D: rows in a few groups, each row roughly a mix of its group's directions:
D (67 x 10):
[[ 16.4   3.8  44.6   3.7   7.5   5.1  13.8  12.6 -51.2  14.8]
 [-23.0 -62.9  20.0  -9.6   3.8  -0.2  -5.3  17.8  -2.4 -14.3]
 [ -5.1  -5.4 -14.8 -15.7 -18.3 -49.9 -23.0 -19.4  34.8  -9.4]
 [  8.9  26.3  -0.6 -10.6 -26.3  15.0 -18.5 -41.7 -33.7  23.2]
 [ -6.2 -12.9 -21.1 -37.4 -37.5 -18.0 -10.5 -17.2  34.7 -12.8]
 [-18.1 -54.2 -15.1   5.8 -28.0 -17.8 -13.3  25.2   8.1  -7.4]
 [-18.7 -64.7  11.0 -17.1  -1.9 -17.6  -3.0  14.7   2.0  -7.7]
 [ 10.1 -48.1  25.0  -2.0 -11.6  26.1  24.7   2.9 -32.7   3.4]
 [-18.5 -53.3  -1.8   0.8 -36.9 -13.2 -18.6  11.1 -19.0   1.2]
 [ -5.6 -59.9 -12.5 -27.3 -18.4 -14.4   9.4 -18.9   4.4  -5.0]
 [-36.9 -16.0  -5.7 -28.9   2.9 -23.2 -26.0 -20.8  34.5 -14.9]
 [ 13.0 -46.5  -7.4   6.2 -12.8   3.7  -2.0  14.1 -48.8  19.3]
 [-10.1 -59.1 -16.2 -23.9 -16.9 -19.5 -20.0   6.2  -5.0  -0.4]
 [ 42.1   5.1 -19.4  22.4 -26.8  -0.4  14.5  -1.9 -38.2  22.0]
 [ 21.9  54.5 -22.4   1.8   6.1  20.7  15.9 -29.0   4.0   5.2]
 [ 14.6  63.6  -4.0  19.5   5.2 -12.6   3.1  16.1   9.6  18.9]
 [  2.8  46.9  27.6  16.9  23.0  34.1  22.8   6.9   4.8  -4.2]
 [-15.3  16.3  -6.0  13.5  27.4 -49.8 -24.9 -23.0  21.0  -4.7]
 [ 29.7 -13.2 -41.1  -1.7 -29.6  29.8  16.5  -3.7  24.1  13.1]
 [-18.4  28.8  41.8  -6.5 -20.5 -13.4  -3.2 -24.5  36.8  -5.2]
 [-24.8 -46.1 -19.3 -30.7 -12.1 -20.7 -25.1 -13.2   9.6  -5.6]
 [ 33.7  54.7 -24.0   2.9   4.6  10.6   6.7  -4.3  18.7  17.3]
 [ -6.0 -24.6 -24.5  19.3  25.8 -44.6 -26.9  -7.9 -20.4   9.3]
 [-20.4 -48.6  22.2  10.8 -33.3 -16.5 -18.2  17.6  -9.4  -7.5]
 [  5.3   1.2  47.3   0.3  39.0  14.1  29.3   3.4 -25.3  -7.5]
 [  0.1 -14.0  47.6   6.9  10.9  -9.9   8.2  27.6 -44.6   4.0]
 [ 12.5 -27.2 -31.7 -43.6  16.4  -0.1   3.8 -37.2  -7.2  -6.4]
 [-42.6 -22.2  31.3 -10.5  28.7  34.8  -5.5   4.9  -8.1  -3.0]
 [-30.2 -48.0  30.7   7.6  -6.9   3.8  14.4  27.1  16.7  -7.2]
 [ 27.7  36.0 -29.4 -22.0  33.5   4.1 -12.6 -23.7 -16.7   2.6]
 [-17.8  -7.1 -22.2 -23.7 -10.0 -37.7 -23.9 -25.7  35.5 -11.1]
 [ -2.8 -49.0 -15.8 -13.3  -7.8 -43.3 -25.0  10.3   5.6  -3.7]
 [-18.5 -66.4   8.5 -13.2 -18.2 -10.8  -1.4   1.8  -0.1 -10.4]
 [ 15.9  -7.2   3.1  40.2  31.5  -5.3   0.0  19.0 -44.0  17.3]
 [-20.8 -25.4  34.5  27.4 -21.6  -5.0 -28.8  30.3 -15.4  -8.2]
 [-22.4 -49.3  25.6   1.2  -2.5 -20.8 -15.0  35.8  -2.3  -4.2]
 [ -1.9  14.6 -36.8   2.3 -42.4 -20.5 -37.2  -1.7   4.4  18.9]
 [  6.7 -11.7  -1.7 -14.4  30.2   0.7 -47.9  -1.9 -42.0 -13.8]
 [-16.5  -4.8 -47.0  -1.9 -17.4 -13.0 -21.7  -6.9  44.2 -10.2]
 [  6.9  -5.4  39.5  29.9  11.5  19.3  11.9  23.9 -39.4  15.9]
 [ 34.4  -6.7 -22.0   3.7   6.9  28.1  40.1  16.5  33.2   0.8]
 [-21.9 -21.9  41.2   6.3  32.0 -20.6   5.0  28.8 -13.8 -19.1]
 [ 13.8 -32.7 -33.5 -38.8  -2.2 -22.6  -8.9 -30.6 -11.7   0.3]
 [ 23.1  15.4   4.3  22.9  10.9  40.9  26.6  18.1 -35.9  11.3]
 [ 25.9  48.5 -33.8 -11.2   9.4  -2.3  15.2 -26.7   6.7  13.5]
 [ -3.8 -36.5 -47.5 -20.1 -14.4 -23.8 -20.1 -17.8  -6.6   2.4]
 [-19.0   5.4 -40.0  -7.7  10.7 -28.4 -22.9 -44.3  10.2  -0.3]
 [-18.5   2.6  38.9  25.3  22.0  35.6 -12.8  26.4 -11.5 -17.5]
 [ 29.5  24.7 -42.8 -25.5   3.6 -15.3  -4.0 -34.2  -7.5   9.8]
 [-18.4 -47.2  -4.1 -25.1 -20.3 -33.4 -25.8  -3.9  11.2  -3.4]
 [  8.2  58.5 -21.4  -1.9  18.1   0.7  -5.7 -19.9  29.1   1.4]
 [  5.7  48.3  14.6  25.6  19.1  35.4 -16.4   1.7 -18.5  -9.9]
 [ -3.7 -58.4   2.6  -2.8 -37.0  11.6   1.1   0.6 -24.3   3.5]
 [ -7.1 -45.2 -29.4 -21.9  -9.6 -35.8 -25.4  -0.1   8.5  -5.1]
 [-34.8 -22.4 -22.9   2.4  -9.9 -31.8 -29.0   9.7  29.7 -19.6]
 [  8.8  47.0  36.8  26.3  12.9  22.7  21.9   7.9   0.1   1.2]
 [-12.3 -12.9  40.6   1.9  25.9  31.0   9.7  42.5  -2.7  -6.7]
 [-14.8 -27.9 -42.4  -0.9 -37.7 -12.2 -24.4   0.6  24.2  -1.4]
 [ 12.8  55.3   2.9  13.2  30.9  30.6  -8.2  -2.5 -12.8  -4.5]
 [-19.5 -32.5  13.9  -5.3   7.0  34.0  42.3  -5.2  26.6 -13.0]
 [ 19.9  -8.2  42.7   6.5  13.0   7.1  26.3  26.8 -38.8   9.3]
 [-33.3  15.6 -24.2   0.6  -3.6 -34.3 -40.4  -5.7  25.3 -11.3]
 [  7.8  22.7  47.0  33.7  16.6  17.2  16.8  20.6 -16.4   9.3]
 [ -3.6   6.9 -21.1   6.4 -43.2 -29.3 -38.4  11.0 -13.1  22.7]
 [ 22.4  56.5 -21.7  21.9   8.0   6.5  17.3 -21.9  -2.2   4.7]
 [ 28.6   3.4  16.0   4.2 -29.1   6.6   1.3  11.0 -47.9  33.8]
 [-17.5  -5.0  15.2  13.5 -11.3  17.4  50.1   8.1  42.3   2.8]]
one row of each group, then the others: which group is each in?
[11.9 32.0 13.6 10.7 15.4 50.4 29.7 18.7 -8.8 -1.0] -> <83>
[ 35.2  28.1  14.7  -6.0   6.6  34.9  25.7 -20.9 -24.0  18.5] -> <30>
[  4.3 -42.5 -26.6 -31.9 -23.0 -29.6   4.7 -23.3   3.5   5.2] -> <116>

[ 13.7 -35.1 -32.5  14.1  25.9  -8.2  -7.6  23.7 -38.1   8.4] -> <83>
[-20.0  33.1  34.7  -5.6  44.2  -5.9  -2.5 -21.3  -9.3 -16.9] -> <30>
[ -5.2 -38.8  24.2   1.4 -28.8  -3.5 -10.0   9.0 -47.6  11.8] -> <30>
[-22.8 -18.7 -10.3  -7.5  11.5 -50.3 -32.2 -16.7  22.2  -6.8] -> <83>
[ 27.0  43.5 -36.7 -13.9   3.1  -1.1  11.0 -33.5   3.3  11.4] -> <116>
[-27.1 -16.4 -35.0 -11.3 -15.4   1.7 -19.9 -32.7  34.4 -17.5] -> <30>
